Every row has a hidden score. In each pair, how much higher is the second row's than the first's? 15 means about the same, 30 much higher and 0 much lower. The score is a weighted sum of the row's numbers plus the product of two more (or one squared), each taken from its middle value.
{  7,   5,  -1,   1,  -6,   3,   4,   9,   7, -13, -12,  -3,   4,  19,  15,  17}
{  2,  -6,  -7,  -6,   3, -42, -16,   5,   8,  42, -32,   6, -23,  23, -18,  13} ~ 6
{-33,  -3,  -9,  -3,  -2, -12,  -4,   2, -17,  34, -17,   3, -14,  25,  -4,  31}
{-12,   4,  15,  23,  -4,  -4, -19, -17,  17, -24,   2,  -7,  10, -38,  -5, -25} ~ 12
{ 10, -19, -23,   9, -16,  21,  -7,  29,  18,   2,  23, -42, -18, -11, -58, -12}
{ 44,   4,  27,  -3,   7,   5,  17,  23,   9,  -5,   6, -11, -14,  33,  -4,  34} ~ 18
{-22,   9, -18, -10,  -8,  42,   3, -19, -11, -21,   7,  10,  12, -25,  -8, -14}
{ 28,   2,  18,  21,  17, -29, -34, -19,  39, -58, -16, -16,  40, -46,   9, -50} ~ 14
{  9, -18,   1, -10,  19, -23,  11,  32,  13,  32,  -3, -34, -29,  19, -22,  34}
{-20, -16,  -2, -30,  11,  -7,  68,  27, -13,  56,  42, -15, -41,  53, -27,  65} ~ 22
{ 20,  14,  26,  22, -18,   4, -36, -25,   2, -38, -33,   0,  36, -38,  29, -16}
{ 10, -24,  23,   7,  20, -17, -18,  19,  29, -10,  13, -41,  -9, -10, -11,   5} ~ 14
{  0,   9, -28,  -1, -33,  32,  -1, -15, -14,   1, -18,  14,  -8,  -5, -27, -28}
{  6, -15,   1, -15,  22, -40,  23,  45,  -5,  53,  -6, -28, -47,  33, -24,  38} ~ 25
{  9, -10, -13,  20,  13, -21, -19,   8,  18,  21, -15, -34, -25,  -6, -54,  -6}
{-23,  -7,  -2,   0,  -6,  36,  14,   3,  11, -15,  57,  -4,   4, -25,  -1,  -9} ~ 22
{-22,  23, -21, -16, -18,  23,   9, -18, -31,  -3,  -7,  36,  18,  -3,  19,  -7}
{ -2, -32,   7, -15,  16,  -3,  19,  21,  19,   8,  62, -12,  -8,   1, -24, -12} ~ 17
{ -4, -26,  -5, -26,  47, -15,   4,  21,  17,   5,  30, -38,   3,  -1,  -8,  12}
{  0,  18,  12,   9, -12,  13,  -2, -14, -21,  -7,   6,  23,  19, -12,  25,  -3} ~ 8
{ 26, -20,  39,   0,  49, -38, -13,   6,  19,   0, -10,  -9,  -7,  12, -17, -18}
{-10,   6, -11,   3,   6,  22,  26,   0,  -6,   1,  52,  20,   1, -11,  -6, -12} ~ 17
{  4, -17,   0,   3,  35,  -8, -14,   9,  19, -15,  22,  -5,   7, -13, -23, -32}
{  7,  -8,   4,  -4,  25, -11,  13,  23, -13,  24,   3, -26, -19,  20,  -6,  26} ~ 28
{ 21,   0,  31,  27,  10, -14, -49, -13,  19, -14,  -4,  -8,   5, -21,  -3, -14}
{ 16, -41,  24,   7,  34, -13, -22,  31,  29,   4,  16, -29,   0, -18, -20,  -6} ~ 20
{-18,  10,  -2,  -1,   6,  17, -12, -16,  -4, -17,   8,  29,  37, -17,  14, -27}
{  9, -26,   7,   9,  37, -18, -14,  24,   3,  33, -17, -10,  -7,  15, -13,  17} ~ 20
{  8,  -6,  10,  20,  45, -21, -49, -15,  13, -11, -19, -14,  -3, -19, -11, -21}
{-24, -15,  11,   0,  -5,  35, -12,  -9,  25, -30,  49,  -7,  15, -36, -21, -28} ~ 13
{ 42,   7,  26, -13, -22, -23,  28,  -2,  -7,  10, -30,   2, -17,  27,  26,  37}
{ 8,  2, -1, -2, -9, -3, 12, -6,  2, 16, -9, 13, -4,  5, 23, 22} ~ 19
{-30,  21, -23,  -3, -28,  28,   8, -29, -30,  -6,  -6,  40,  13,   8,  22,   5}
{-27,  12,   7,   3, -12,  37,  -4, -14,  -4, -24,   4,  18,  29, -26,  12, -10} ~ 18
{ 13,   6,  26,  -2,  -4, -11, -16,  -8,  -7,  14,  -8,   5,   4, -11,  16,  -4}
{  0, -30, -20,  -2,   7, -43,  11,  29,   1,  40,  26, -29, -42,  19, -33,  27} ~ 17
{ -4,   8, -11,  -7,  -3,  -4,  -5,  -3,  -7,  26, -29,   0, -21,  19,   0,  20}
{-13,  22, -14,   0, -23,  16,   0, -33,  -3, -17, -14,  24,  15, -16,  25,  -3} ~ 16
{  2,   5,   5,  15,  -2,  -3, -34, -10,  -4, -24, -10, -18,  25, -20,  11, -10}
{-25,  20,   7,   3, -31,  15,  -8, -30, -21,  -9,  -3,  28,  30, -14,  28, -19} ~ 8
{-12,  30,  14,  11, -18,  28,  10, -20, -19, -22,  14,  22,  19,  -1,  17, -24}
{-24,  16, -19,   3,  -6,  22,  -4, -15, -15,  -7, -10,  13,  17, -23,  19, -17} ~ 13
{ -6, -18,  13,  15,   2,  11, -26,  -1,  32, -27,  22, -28,   6, -24, -11,  -9}
{-16, -19,   0,   7,  -2,  16,   9,   8,  10,  -6,  70,  -4,   1, -25, -34, -14} ~ 9
{  5,  -5,  31,  32, -16,  -4, -42,   7,   1, -11, -17, -31,  -1, -24,   3,  10}
{-15,  -9, -13, -13,  40, -24,  22,   5,  -3,  34, -34,  10, -32,  53, -18,  36} ~ 9
{-12,   6,   5,  -7, -14,  18,  -7, -21, -26,  -1, -13,  42,  28,  -5,  26, -11}
{-13,   6, -27,  -7,   1,  26,  -5, -22, -22, -17,  -6,  32,  23, -14,  15,  -1} ~ 17
{  8,  11,  19,  -6,  11,   3,  -7,  -4, -10, -15,   1,  23,  21,  -7,  37,   0}
{-12, -11,   5,  -3,  10,   9,  -1,   0,   3,   0,  14,   8,  18,   0, -24, -16} ~ 8
{-39,  20, -35,  -3,  -7,  24,   3, -23, -16,  -5, -10,  24,  26, -16,   9, -17}
{ 31,  14,  19, -13, -16,  -5,  18, -10, -24,  -6,   4,  37,  28, -12,  58,  17} ~ 19
{-28,  21, -34,  -6, -23,  25,  18, -26, -32,  20,   2,  30,   4,  26,  15,  11}
{-51,  15, -50,  -7, -39,  29,  15, -19, -16,   5,  12,  20,  -4,  12,   3,   1} ~ 13
{ -7,  23, -10,  11, -44,  12,   3, -27,  -7, -12, -11,  17,  11,  -6,  18, -10}
{-30,  16, -25,  -3, -20,  31,  19, -27,  -5, -11,  24,  29,  18,  -5,   0,  -6} ~ 14
{ 35,   5,   9,   2,   5,  -2,   8,  -1,  10,   4, -41,   7, -15,  22,  -8,  13}
{  7,  -8, -15, -12,  10, -42,  -5,  19,  20,  32, -29, -26, -45,  26, -37,  17} ~ 13
{-33,  15, -12,  46, -23,   7, -43,   0,   2, -17, -14,  11,  18, -45,  -3, -33}
{  2, -26,  22,  -4,  44, -17, -11,  25,  17,  12,  11, -16, -15,  -5, -32,   8} ~ 20
{  9,  39,  -3,   5, -36,  23, -12, -21,   2, -35, -24,   0,   4,   6,   6, -20}
{ 25,  -6,  23,  -7,  11,  -5,  -6,  19,  20, -15,   8, -18,   2, -10,  16,   9} ~ 13
{-15,   6,  -8, -25, -34,  21,   4, -27, -31,  -8,   0,  36,  52, -19,  38, -10}
{ 10, -25,   4, -15,   3, -27,  32,  30,  -4,  32,  11,  -6, -23,  21, -12,  28} ~ 18
{ 14,  12,  16, -17, -29,   5,  30, -16, -21, -14,  -3,  30,  23,   2,  46,   1}
{  4, -25,  24,  -1,   7,  -5, -12,   8,  19, -17,  36, -23,  15, -29, -12, -15} ~ 16
{  4,  -8, -17,  -8,  36, -40, -10,  28,  11,  33, -42, -34, -47,  39, -46,  18}
{-13,  30,   7,   7, -25,  38,   2, -26, -22, -32,  19,  38,  34, -19,  29, -16} ~ 17
{ -1, -18, -18,  12,  13, -21, -32,   2,  11,  16, -30, -35, -32,  16, -28,  19}
{-31,  -7,   7,   5,  19,   6, -26,  -9,   6, -16,   8,  -8,  18,  -8, -22, -34} ~ 17
{-41,  18, -49, -10, -34,  19,  14, -27, -13,  -4,   2,  19,  22,   7,  18,   0}
{-12,  26,   7,   8,   0,  44,  16, -22, -27, -23,  11,  34,  34,  -7,  21, -20} ~ 18
{-19,  16, -36, -11, -23,  36,  10, -20,  -7, -16,   8,  20,  23, -16,  18, -21}
{-24,   7, -10,   7, -10,  30,  19,  -5,  -9, -13,  30,  20,  20, -25,   8, -22} ~ 19
{-31,  22,  -9,  15, -16, -14,   0, -17, -24,  15, -10,  29,   1,  -7,  29,  21}
{ 13, -27,   1, -28,  44,  -6,  14,  26,  24,  18,  43, -25,  -8,  14, -18,   5} ~ 8
{ 31, -23,  17,   5,  67, -16,  -5,  14,   8,  10,  -6,   5, -13,  10, -26, -10}
{-35,  27, -21, -13, -36,  29,  17, -30, -33,   3,  -3,  48,   8,  -1,  13,   1} ~ 17
{ 37,  -5, -52,   0, -14,   1,  -3,  11,   8,  -5, -14, -35, -30, -13, -70, -10}
{ -1,  -1, -10,   1, -28, -20,   4,   1,   4,  17, -14,  -9, -18,  10,   7,  20} ~ 26
{ 65,  35,  28, -20,  -1,  10,  40, -12,  -9,  -7, -26,  25,   7,  26,  59,  46}
{ 15, -26,   7,   1,  45, -17, -16,  17,   8,  33, -28,  -8, -34,  31, -24,  13} ~ 11
{ 15,  14,  25,  19,  35, -12, -26, -28,  14, -46,   0,   5,  43, -40,  16, -42}
{  8,   8, -43,   1, -27,  13,   8, -10,  -9,   7,  -8,   9,  -7,  -1, -33,   1} ~ 2
{  8,  17,  23,  19, -26,  13, -25, -39,  -3, -48, -29,  10,  47, -45,  46, -40}
{-12,  -6,  -5, -10, -18,   9,  -3,  -5,   4, -15,  22,  -5,  13, -15,   1, -17} ~ 4
{ 25, -21,  31,   3,  59, -61, -14,  23,   5,  33, -27,   4, -31,  14,   1,   1}
{-10, -10,   1,  12,  -8,  12, -38, -12,  12, -22,   2,  -2,  12, -15,   4,   0} ~ 13
{ -1,  11,   9,   0,  -3,  18,   0, -16,  -3, -14,  19,  14,  23, -20,  15,  -9}
{ -2, -14,  -4,   6,   5,   2,   1,  16,  -7,  18,  16,   8,   0,  -1,  -4,   6} ~ 15
{-33,   6, -31,   3, -24,  33,  11, -13,  -2, -24,  45,   5,  11,  -8,   1, -12}
{ 21, -18,   3,   2,  24, -20,   7,  53,  -1,  30, -10, -18, -25,  36, -19,  21} ~ 12
{ 31,   5,  20,  31,  43, -18, -55, -15,  51, -68, -23, -16,  19, -48,   6, -61}
{  3,  -2,  11,  10,  -3,  -3, -13,  -9,  12, -36,   3, -12,  31, -40,   6, -17} ~ 23
{-22,  12,  11,  46, -19,   0, -65, -13, -13, -12, -39,   8,  12, -33,  11, -34}
{ -7, -24,   1,  -2,  42, -22, -20,  22,   9,   6,  25, -16,  -5, -11, -18, -10} ~ 13
{-30,  17, -44,   8, -37,  17,  13,  -9,  -3,  11,   1,   5,  -4,  13,  -6,  18}
{ 14, -14, -11,  -4,  14, -15,  -9,  26,  -2,  33,  14, -15, -14,  11, -32,  20} ~ 9
{ 39,  -1,  41,  13,  35, -25, -43, -19,  20, -45, -13, -13,  33, -41,  23, -26}
{-14,   5,  16,   7, -14,  16,  -1, -16, -24, -23,   0,  28,  27, -16,  32, -19} ~ 16
{-32,   9,  -8,   6, -25,  31,   3, -13, -35,   7, -25,  38,   4,  -7,  20,   0}
{-24, -15,  -6,  -4, -16,  18,  19,   5,   0,  -8,  46,  -9,  14, -15,  -4,   5} ~ 18
{ 14,   6,  32,  12,   8,  -1,  -1,  -1,  17, -46,  26,   2,  44, -37,  13, -42}
{ 10, -19,  25,  -6,   8,  -1,  26,  18,   8,   5,  33,  -8,  10,  -7,   2,   0} ~ 20
{ 14,   0, -17,  -5,   4, -22,  20,   3,  10,  26, -30, -12, -28,  24,  -9,  22}
{-19,  20,  -7, -16, -38,  23,  25,  -8, -41,  11,  -1,  42,   3,   3,  30,   5} ~ 16
{ 21, -24,  12,  -5,  33, -31, -10,  20,  11,  40,  -9, -29, -28,  39, -24,  19}
{ 50, -16,   1,  29,  19, -48, -63,  29,  37,   3, -52, -51, -31, -15, -11,  -9} ~ 9
{-39,  15, -14,   0,  -8,  33,  13, -26, -34,  -1, -15,  41,  22,  -9,  16,  -8}
{ 49, -28,  22,  21,  23, -37, -39,  18,  43, -21,  -4, -48,  -4, -21, -17, -26} ~ 6
{-21,   0,  -8,   2,   9,  24,   2, -10, -23,   6,   7,  19,  19, -10,  -2, -14}
{ -6, -20,  17,  10,  41, -19, -27,  24,  -9,  20,  -7,  -8,  -2, -17,  -9, -30} ~ 13
{-30,  19, -24,   3, -35,  18,   1, -20,   4, -21, -10,  33,  13, -12,  20,   6}
{-24,  10,  10,  -6,   2,  23,  17, -10, -30,  -4,  -1,  27,  14,  -4,  17, -15} ~ 17
{-19,   4,  -4,   0,   5,  12,   9,   5, -23,   9,  20,   7,  11,  -6,   3, -15}
{-23,  27, -15,   7, -26,  19,  11, -11, -24,  -4, -22,  34,  11,  -6,  26,   1} ~ 14
{-43,  20, -47,  -5, -37,  24,  38, -16, -36,  14,   5,  27,  -1,   8,  14,  11}
{ 21,   6,  35,  19,  -6,   9, -31, -25,  10, -58,  19,  -1,  53, -39,  34, -30} ~ 17
{ -4,   2,   0,  -7, -11,  13, -10, -25, -20, -27,  21,  22,  34, -12,  31, -10}
{ -2, -28,  24, -19,  15,  -7,   8,  20,  15,  10,  20, -14,   4,  -2,  -2,  -7} ~ 17
{ 14,   3,  29,  10, -12,  21,  14,  -4,   5, -37,  36,  -4,  27, -11,  13, -19}
{-31,  12, -32,  13,  -5,  41,   3, -27, -18, -20,  22,  25,  26, -14,  -5, -18} ~ 13
{ 32,  23,   1,  -8, -13,  12,   4, -31,  -1, -29,   0,  26,  27,   0,  40,   6}
{  5,  -8,   5,   8,  12,   5,  12,  24,   7,   8,  20, -17, -20,  22,  -3,  11} ~ 21
{ 66,  40,  27, -32, -16,   2,  42,  -1,  -6,  -9, -26,  30,  19,  24,  83,  40}
{  2,  18,  -3, -14, -12,  37,   5, -24,  -9, -22,   9,  49,  17,  20,  33,  -2} ~ 8
{ 19, -22,  44,   4,  21, -19, -21,  -2,  32, -29,  23, -15,  22, -26,   0, -23}
{ 25, -16,  15,  30,  49, -36, -50,  11,  37, -17, -25, -37, -17, -40, -40, -38} ~ 10
{  5,   0,  -4, -16,  11,  27,  37,  24,   8,  10,  40,   7, -15,  30, -21,  26}
{  6, -28,   9, -26,  45,  -5,   3,  27,  25,   8,  30, -36,   4,  13, -18,  12} ~ 20
{ 10,   1,   4, -13,  14, -40, -13,  -2,  12,   8, -55, -11,  -5,  -1,   8,  16}
{-34,  28, -35,   9, -21,  29,   3, -19,  -3, -15,   9,  25,  14, -17,  14,  -4} ~ 15
{  1,   6,  -3,   4, -46,  -3, -16, -19, -13,  -5, -33,  11,  15, -14,  38,  25}
{-15,  31,   6,   0, -19,  42,   0, -25, -20, -34,   3,  43,  33, -14,  25, -10} ~ 10
{ 16,  -7,   6,  20,  23, -14, -15,   5,  18, -12,  17, -14,   5, -27, -18, -15}
{ 34,  24,  19,  -5, -16,   4,  15,  -8, -10, -16, -28,  15,   8,   5,  22,   6} ~ 15
{  2,  17, -51,  -4, -24,  12,  -1,  -2,  -9,   6,  -6,  -2, -11, -15, -49, -27}
{ 15,   2,   1, -19, -19,  12,  13, -16, -26,  -7,  -2,  25,  22, -20,  21,  -6} ~ 23
{-25,  25, -29,  -8, -26,   9,  15,  -9, -32,  19,  -7,  16,  10,  18,  21,  14}
{-26,  11, -23,  -9, -26,  17,  12, -25, -20,  -1, -15,  32,  23,  -9,  26, -10} ~ 12
{-14,  15, -15,   0,  -9,  25,  21,  -3, -12,  -7,  39,  22,  10, -10,  -7, -22}
{ 15, -14,  21,  13,  20, -39, -34,  26,   1,  12, -21, -52, -38,   4,  -6,  10} ~ 28
{ -1, -27, -41, -10,  21, -13,  27,  34,   0,  45, -13, -18, -51,  50, -36,  41}
{ -7,   6,  -9, -16, -20,  27,  13, -21, -17,  -7,   7,  32,  22, -11,  18,  -8} ~ 12
{ 24,  -4,  23,  -1,  22,   1, -30,   4,  20, -28,  -5, -14,   9, -22,  -5, -27}
{  8,  -1,  17,  12, -13, -24, -11, -13,  11,   3, -50,   1,   3,   2,  17,   9} ~ 22
{-11,  14,   8,   2, -21,  39, -19, -25, -12, -20,  -1,  23,  26, -18,  27, -20}
{ 14, -16, -35,  -3,   6, -50, -25,  28,  23,  24, -36, -52, -41,   7, -27,  13} ~ 10
{-16,  -2, -17,   2, -14,  29,  12,  -7,   1, -26,  18,  -7,  23, -12,  -8,  -6}
{ 32,   2,   5,  45,  -3, -18, -70,  -6,  33, -24, -43, -43, -12, -38, -12, -34} ~ 13
{ -6,  -8, -21, -34,  16, -10,  62,  35,   8,  63,  23,  -8, -49,  64, -39,  45}
{ 23, -30,  32,   1,  19,  -2, -29,  26,  -3,   0, -13, -34,  -7,  -6, -13,   6} ~ 20
{-32, -11, -31, -16, -33,   0,  19,  -7, -38,  40,  -7,  15, -19,  15,   0,  13}
{ 14,   4,  -5,  13,   6, -27,   9,  15,   9,  14, -10, -15, -29,  11,   8,  19} ~ 17
{-26,  -3,   9,  21,  -9,   8, -29, -14,  19, -37,   0, -13,  21, -41,  -2, -33}
{-17,  18, -29,  -7, -39,   3,   8, -21, -10,  23, -16,   9, -10,   0,  17,  26} ~ 11
{ 20,  -1,   5,   8, -33, -24,  -4,   9,  12,   5,  -7, -17, -10,  -6,  13,  15}
{  7,  24,  -8,  14, -16,  36,   2, -36, -18, -28,  -6,  36,  28,  -6,  13, -16} ~ 15
{-23,  18, -30,  -4,  -7,  34,   0, -32,  -6, -20,   6,  28,  34, -23,  30, -24}
{-13,  27,   6,  10, -14,  37,  -7, -16, -14, -38,  21,  22,  30, -20,  26,  -6} ~ 17
{ 37,   0,  15,   0,  -8,   3,  15,  23,  17,   3,  -1, -12, -13,  26,   1,  30}
{  2, -22,  28,   0,  24,  11,  -2,  10,   4, -17,  11,  -4,  24, -14,  -6, -29} ~ 19
{-36,   0, -10,   2,   3,  39,  13,   2, -22, -14,  38,  23,  21, -20,  -8, -33}
{-12,  -4,  34,  10,  14,  -5, -12,  12,   3, -11,  17,  -5,  15, -30,  -9, -31} ~ 16
{ -3,  -1,  15,  27,  -5,  23, -36,  -5,   1, -15, -17,  -7,  16, -39,  21, -16}
{ 43, -27,  55,  -4,  40, -22,   2,  38,  13,  -3,  16, -25,  -9,   2, -18,  -9} ~ 6
{-28,  14, -22,  -8, -27,   6,  21, -14, -18,  23, -20,   8, -19,   9,   8,  17}
{ -8,  44,   4,   6, -30,  34,  12, -38, -20, -25,  -4,  42,  26, -12,  28, -14} ~ 11
{ 58,   8,  65,  26,  17, -47, -20,  -3,  13,  -8, -27, -18,  -6, -25,  24, -25}
{  4, -23, -24, -19,  48, -22,   9,  33,  21,  47, -19, -26, -44,  56, -40,  25} ~ 12
{ 18, -27,  11, -13,  15,  -1,  30,  27,  14,  24,  39, -21, -26,  45, -28,  25}
{ 13, -25,  -8,  -7,  30,  19,  29,  21,   9,   9,  29, -18, -22,  33, -22,  19} ~ 18
{ 14,   1,  16,   3,  -2, -10,  -2,  -6,   4, -28,   2,   1,  34, -29,  10, -23}
{  3, -31,  11,   1,   8, -21,  17,  29,   8,  28,  12, -12, -17,  17, -18,  23} ~ 20
{-15,   9,   8,   3,   3,  26,  -5,  10,   2, -18,  35,   7,  24, -26,   7, -40}
{-19,  32, -43, -11, -40,  22,  34, -23,  -6, -14,  -6,  33,   8,  -3,  26,   7} ~ 16
{ -1, -15,  12, -10,  12,  -4,   0,   8,  -7,  -2,  15,  -2,   8, -10,  10,   4}
{  7, -10, -22,  -5,  14, -44,   2,  26,  10,  40, -39, -25, -49,  21, -39,  22} ~ 4
{-37,   1, -12,  -2,   4,  20,   3,   0,  -7,  -5,   7,  14,  21, -15,   5, -23}
{ -3,  -7, -42, -36,  36, -14,  62,  37,   0,  66,  -8,  -4, -52,  70, -41,  54} ~ 12
{ 12, -28,  -1,  -3,  48, -30,   0,  39,   8,  38, -24, -50, -43,  48, -35,  23}
{ 22, -34,   1,  -4,  23, -29,   5,  33,  13,  40,  -6, -39, -44,  17, -21,  31} ~ 11
{  1, -33,  -3,  -4,  -1, -23,  20,  33,   4,  32,   7, -31, -32,  21, -11,  29}
{ -5,   4, -26, -14,   0, -22,  15,   6, -22,  42, -48,   8, -23,  38,   1,  50} ~ 12
{-45,  22, -42, -13, -36,  27,  18, -33, -17,  -7,   8,  35,  31, -15,  12,  -9}
{-41,  11, -27,  -4, -30,   3,  18, -15, -17,  27,   1,  26, -10,  28,  -8,  19} ~ 15
{  8,  23,  23,   6,  -3,   8, -25, -15, -12, -35,  -5,  13,  35, -22,  28, -27}
{-20,  19, -14,  -5, -20,   4,   8,  -7, -27,  22, -19,  15, -11,  16,  15,  12} ~ 15
{ 29,  -4,   8, -20,   5, -29,  63,  23,   6,  28,  -3, -11, -38,  58,   9,  63}
{-53,  27, -20,  -7, -21,  27,   6, -18, -23,  -8,   1,  25,  18, -10,   3,  -4} ~ 11
{-35,   0,   4,   9, -18,  31, -22,  -7,  20, -26,  31,   7,  14, -34, -16, -22}
{  5,   0,  24,   4,  16,  19,  -6, -17,   6, -34,  26,  16,  30, -13,  14, -35} ~ 16
{ 17,   5,  14,  -1,   1,  -8, -22,  -3,   1, -29,  -9, -11,  29, -24,  25, -20}
{-27,   3,   3,   7, -20,  -2,   0, -16, -18,  15, -39,  18,  -8,  12,  21,  13} ~ 19
{ 37, -18,  27,   5,  50, -37, -16,  26,  17,   7, -11, -17, -27,  29, -24,  -2}
{ 54,  16,  25, -23, -10, -17,  52, -13, -24,  -6, -25,  36,  13,  21,  77,  34} ~ 28
{-13,  15,   2,  23, -14,  36,   0, -22, -27, -21,  -4,  46,  15,   4,  23, -16}
{ -7,  -7,  13,  25,  12, -26, -58, -17,  19, -14,  -2, -10,   9, -30, -12, -29} ~ 13
{ -2, -14,  -5,  11, -18,   1,   8,  30,  15,   7,  44, -29, -23, -23, -52, -19}
{ 30,  -6,  30,  20,  66, -28, -40, -20,  30, -38, -15,  -1,  26, -26,  -9, -49} ~ 20
{-15,   1, -10,  -2,  -9,  12,  -7,  -4,   7,  -9,  31, -12,   5, -20,  -6, -17}
{ 26,  11,   9, -27,  -7, -24,  42,   7, -11,  18, -25,   2, -25,  51,  20,  34} ~ 15
